Rotation paths and how fast each direction turns (degrees each step):
Each turn is a multiple of 5 degrees from 10 to 175, or 0.
Each row of a path follows its step; steps can be skipped.

step 0: 6; -4; 11; 7; 35; -28; 38; 1; 11; -17; 9; 4; -10; -22; 41; -60; -15; 4; -7; -12; 50; -8; -3; -20; 16; 7; -23; -32; -37; 6; -5; -9; -7; 19; 5; -17; 30; 39; -6; -6; -8; -1; -31; -5; 10; -12; 0; 14; -3; 57
step 1: 5; 40; 27; -17; 28; -1; 16; -7; -16; 44; -6; -21; 4; 0; -6; 35; -35; 23; -46; -14; -13; 16; -12; 3; -14; 8; -7; 4; 16; -1; -25; 27; 17; -4; 55; -25; 16; 10; 28; 0; -6; 12; 15; 1; 22; -1; 39; -11; -46; 23
step 5: -8; -15; -33; 11; 55; 6; -21; 3; -34; 14; 39; -8; -13; 7; -40; -23; 21; -22; 18; 38; 0; 18; -7; 27; 22; 16; -8; -29; -17; -5; 13; 29; 6; -12; -6; -36; -28; -44; 9; -13; 14; 4; -27; 3; 13; 14; 24; 25; 9; -18
step 6: -5; -18; 34; -22; -19; -34; -34; 12; 13; 6; -26; 27; -32; 26; -5; 16; 9; 10; 19; 32; -2; -33; -6; 12; -13; -27; -20; -1; -8; -8; -2; -44; -14; -17; 13; -10; 15; -14; 34; 9; 13; 46; -3; 16; 23; -8; 8; 58; 20; 21
step 10: 15; 18; 1; 28; 6; -37; -7; 20; 12; -1; 28; 21; -29; 11; -2; -51; -13; 40; -22; 6; 2; 10; 27; -12; -33; -2; 11; -15; -24; -15; -30; 12; -24; 6; 24; 17; -16; 5; 1; -2; 42; -35; 23; -14; -19; -6; 4; -40; 43; 27
step 11: 23; 22; 8; -26; 19; -5; 13; -36; -25; -38; 13; 19; -37; -21; 29; 10; -22; -9; -46; 23; -7; 33; -56; -26; 4; 34; -17; -2; -27; -9; 9; 12; 15; 13; -13; 36; 15; 1; 18; -21; -1; 8; 28; -4; 17; -9; 14; 13; -13; 4
step 12: 0; 4; -34; -2; 40; 8; -22; 27; -9; 21; 8; 11; 13; 33; 23; 16; -11; -3; 10; 35; 1; 7; -1; -14; 19; 3; 5; -25; -4; 4; -7; 25; 9; 30; 27; -20; -30; 42; 3; 5; -65; -5; -39; 21; 31; -23; 16; 10; -2; 33
step 13: -26; -16; 46; -22; 19; -42; -4; 10; 5; 49; 13; 20; 12; -24; -16; 16; 5; -18; -1; 27; 13; -25; -7; 30; 10; 8; -35; 3; -5; -24; -2; 22; -47; -24; 33; -29; -32; -7; 12; -13; 17; -7; 26; -24; -18; -9; 35; -11; 12; 15
step 14: 21; -19; 22; -5; 17; -26; 24; -22; -49; -27; -4; 17; -28; -23; -14; 19; -14; 5; 30; 30; -19; -49; 29; 3; -28; -16; -27; 28; 8; 32; 2; 8; 41; 12; -1; 24; -13; 4; -20; 9; 21; 7; 20; -5; 38; -15; -1; 29; -11; -1
step 15: 3; -12; -12; 23; 15; 15; 3; 0; 1; -1; -28; 14; -19; 3; 10; -3; 41; -7; 36; -33; 42; 18; 25; 7; -1; 20; -7; -31; 13; 1; -5; 48; 27; 32; -15; -8; -10; 3; 31; -17; 35; 10; -50; 3; -19; -10; 16; 38; -26; 34
step 18: -5; 59; 12; -1; -1; -12; -27; 24; -11; -44; -7; -8; -10; -5; 16; -8; 3; -2; -33; -1; -10; 15; -30; 5; -43; 3; 1; 0; -1; -6; -3; 17; -28; 9; -2; 16; -18; -16; 33; 9; 45; 32; -33; 54; -4; -3; -1; 15; 11; 43
Speeds:
-1; 9; -12; -21; 6; 6; -2; -1; -12; -2; 4; 2; -17; 5; -2; -7; -5; -9; 7; -6; -9; 3; 3; -1; 0; -3; -7; -4; 16; 1; 3; 8; -3; -3; -9; 5; 0; -8; -3; 1; -2; 2; -1; 6; -2; -8; -5; 3; -5; -5
115
-8; 0; 2; -3; 1; -5; -15; 3; -2; -5; -1; 9; -1; -7; -15; -7; 2; -4; -10; -3; 3; -14; 7; -8; -6; -5; 1; 10; -3; -5; 0; -1; -6; -9; -2; 16; 7; 8; -3; 5; 1; -13; 0; -10; -1; 0; -3; 12; 3; 5
100
6; -4; 4; 2; -4; -4; -6; 5; 6; 6; -9; -5; -4; 6; -11; -1; -2; -13; 9; 7; -16; 2; -3; 5; 9; -9; -6; 5; -8; -1; -15; 2; -7; 5; 0; -8; 12; 7; -3; -9; 7; -9; 7; 6; -2; -8; -4; -3; 6; -5
100
3; -8; -5; 4; 2; -14; -4; 5; -9; 6; 2; 10; 8; 5; 4; 2; -11; -12; -4; -15; -3; 10; -1; -3; -9; 15; -1; 8; 5; -1; -13; -4; -5; -1; 6; -3; -9; -6; -1; 3; 7; 1; -1; -11; -5; 5; -2; -3; 2; -11
125
-4; -9; 11; -4; -3; 5; 7; -8; 7; -11; -2; 8; -7; -17; -1; 2; 6; -11; -4; -8; 1; 12; -5; 3; 15; 1; -1; 0; -3; -15; 5; 9; -9; 2; 0; -7; 1; -6; -1; -1; -1; -4; -7; -7; -3; 4; 6; 1; -8; -5
170
1; 10; 4; -6; -10; -2; -1; -14; -2; 8; 0; -9; -8; -6; -2; 11; 2; -3; 4; 2; 2; 4; -11; -11; -6; 0; -6; 13; -1; 3; -10; -11; -1; -3; -7; -1; 0; -4; 7; 10; -5; 2; 1; -1; -11; -1; 18; 2; 4; 4
145
-5; -11; 0; -6; 5; 7; 1; -3; 3; 2; -5; -8; 2; -2; -3; 10; 4; -1; 9; 4; -3; -6; 3; 0; -2; -2; 4; 6; -2; 2; -2; 6; 11; -3; 4; -2; -7; -19; 8; -6; 8; 2; -11; -7; -8; 0; -17; 16; 12; 2
35
-8; 9; 8; -14; 3; 4; 1; 4; -3; -4; -1; -3; 0; -3; -3; -4; -14; 3; -7; 6; 9; 13; -3; 0; -5; 2; 12; 3; -12; -10; -10; -1; 9; 5; 7; 1; -1; 0; -1; 2; -9; -4; 2; 0; -5; -13; -14; -14; -1; 4
40

step 0: 12; -9; -26; -28; 17; 8; -37; -24; -5; 42; -19; 24; -25; -10; -13; 27; 7; -36; -16; -15; 10; 11; 9; -25; 16; -64; -39; -9; 21; -13; 21; -22; 6; 38; 16; -37; -62; -19; -25; -23; -32; 1; -22; -16; -14; -9; -24; 0; 27; 1
step 3: 21; -44; 21; 11; -23; 3; -53; -11; -20; 15; 15; -6; 2; -11; 27; -14; 43; -10; -2; -18; -3; 1; 10; 6; 0; -49; -9; 31; -1; -64; 11; 21; -11; 4; -43; -13; 22; -8; -31; 30; 22; 29; 15; 9; 57; 0; -32; -7; -33; 13
step 4: 6; -16; -3; -10; 21; 11; 13; 7; 20; 47; 16; 22; -1; 17; -10; 18; -32; -20; 31; -11; 28; 3; -43; -56; 8; -21; -7; 3; 25; 13; -19; -11; -23; 1; -11; 15; -62; -29; 38; 53; -27; -34; -26; -8; 8; 12; -9; 24; 37; 6
step 5: -8; 11; 15; -32; 15; 7; -32; -7; -47; -19; -2; 9; -18; -18; 19; 29; 46; 7; -26; 42; -11; -28; 22; -7; 11; 12; 19; 37; 2; 0; -40; 24; -29; 4; -22; 6; 47; -41; 20; -12; 19; 10; -33; -28; -45; 46; -20; -1; -11; 5
step 10: -26; 4; 15; -23; 20; 39; -11; -1; 46; 3; -1; 32; -34; 12; 26; 16; -5; 33; 8; -10; -32; -35; -22; -34; 13; 36; 28; -4; -7; -52; -5; -10; -4; 1; 1; 36; -27; -14; 19; -1; -9; -21; 33; 37; -18; -50; 44; -16; 30; 12
step 11: -5; 26; 0; -14; 11; -20; -46; -2; -31; -40; 11; -12; -39; -31; 1; -39; 31; 32; -3; -11; 26; 1; 44; -29; -8; -64; -18; 11; 22; -22; -21; 34; 5; 22; -1; -9; -8; 18; -26; 3; 8; -21; -14; -5; -6; -36; -31; 25; -34; -25
step 12: -1; -15; 14; -33; 35; 31; 7; 29; -2; 8; 15; 13; -21; 7; 9; 23; -41; 6; 21; 16; 12; -4; -6; 5; 47; -32; 11; -43; 30; -24; 17; -14; 15; -14; 2; -20; -15; 27; 22; 4; -6; -1; -3; -33; 77; 25; 5; -12; 42; 52
step 13: -42; 34; -19; -2; -29; 9; -14; 2; 14; -28; 16; 11; -30; 8; -36; 24; -27; -3; -30; 68; -61; -4; 13; -15; 8; -7; -37; 42; 17; -18; -6; 4; 3; 19; -6; 16; 21; -58; 15; 7; 8; -14; -9; 0; -5; -4; -24; 12; 0; -41
step 14: -8; -39; -3; -29; 45; 3; -46; -16; 10; 0; -19; 12; -3; 24; 22; 3; 38; 7; 11; -16; -26; -27; 31; -13; -28; 8; -25; 4; -22; -35; 7; 25; 18; 1; 11; 25; -34; 1; -61; -23; 6; 1; 17; 0; 15; -5; 11; 18; 52; 60
step 15: 7; 29; -33; 3; -33; 28; -42; -1; 33; -10; 17; 2; -16; 31; 0; -21; -10; 13; 33; 2; 50; 13; -25; -20; 22; -40; 17; -23; 10; -12; -40; -1; -35; -11; 6; -8; 41; -6; -24; 30; 10; -37; -6; -21; 36; -19; -43; 43; -7; -20
step 18: 2; -5; -22; 16; 5; 30; 5; 12; 48; 23; 55; 30; 14; 3; 13; -16; 33; 23; -5; -5; -8; -29; 5; 11; 6; 3; 22; 15; 32; -30; -51; 2; -12; -20; 9; 28; -31; -14; -9; 14; -10; 0; 36; -32; -12; 25; 17; 12; 52; 62
Speeds:
-5; -4; 2; -11; -11; 6; -8; 8; -4; 2; 3; 2; 4; 12; -9; -2; -6; -13; -12; -7; 5; -5; -4; -9; -3; -1; 5; -6; 2; 9; -2; -6; 6; 6; -8; -7; -7; 5; -4; -8; -8; -11; -2; 6; -2; -2; 17; 0; 10; 4
175
-3; 24; -7; 13; -8; -3; -5; 5; 0; 7; -1; 2; -7; 9; -5; 5; -2; 3; -8; 1; 6; 0; 2; 2; 0; -17; -3; 1; -3; 10; 7; 6; -13; 8; -3; 8; -2; 0; 0; -5; -2; 7; -8; 8; -2; -1; -3; 11; -5; -3
170
8; -6; 12; -5; 5; -7; -4; -3; 10; 0; -2; 4; 8; -7; 13; -6; -2; -7; 6; 1; -3; 6; 6; -7; -1; -15; -10; 0; 6; 9; 13; 7; -2; -2; -10; -3; 6; 10; -10; -16; 3; 1; 4; 4; -1; 7; 0; 4; 4; -4
130
-9; 4; 6; -7; 3; -4; 9; 9; -2; 2; -4; -8; -11; -5; 3; -1; -7; 8; 0; -3; -5; -16; 2; 4; -4; -3; -3; 7; 9; 6; 2; -7; -15; -6; 9; -11; -1; 11; -3; 3; 12; -9; 0; 11; -4; -6; 2; -11; 0; 0
25
10; 0; 6; -15; -11; 8; 1; -4; -4; -3; -8; 16; 4; 0; -1; 11; 5; 3; 12; -7; 13; -11; -7; -9; -8; 1; -3; -4; -3; 2; -2; 10; -10; 2; 5; 8; -1; 1; 2; 2; 4; 4; 0; -1; -2; -7; -3; -8; -2; -12
65
4; -2; -5; 1; -2; -2; -11; 9; 0; -1; 7; 5; 7; -2; 4; 13; -10; -9; 8; -16; -8; 11; 9; 4; -12; 4; 6; 6; -2; 0; -8; -7; -17; 7; 1; -8; -1; -5; -3; 7; 7; 2; 3; -3; -3; 10; -2; 4; 0; 4
25
-7; -2; 8; 1; 2; -9; 0; 13; -1; -4; -13; 8; 11; 1; -5; 13; -7; 2; 1; 14; -10; -4; 2; 9; 0; 7; -9; -9; 5; -2; -14; 0; 2; 2; -6; 4; 13; -3; 7; -8; -7; 4; -5; 12; -1; 3; 0; -1; -3; 4
95
-3; 4; -3; 5; 9; -4; -12; -1; 13; -1; -4; -4; -3; 1; -16; -2; 3; -11; 5; -1; -1; 9; -4; -10; 6; -3; 3; -1; -5; 2; -12; 1; 4; -3; 7; -9; 0; 4; 4; -2; 8; 2; -10; 7; -1; 1; -8; -17; 8; -17
175
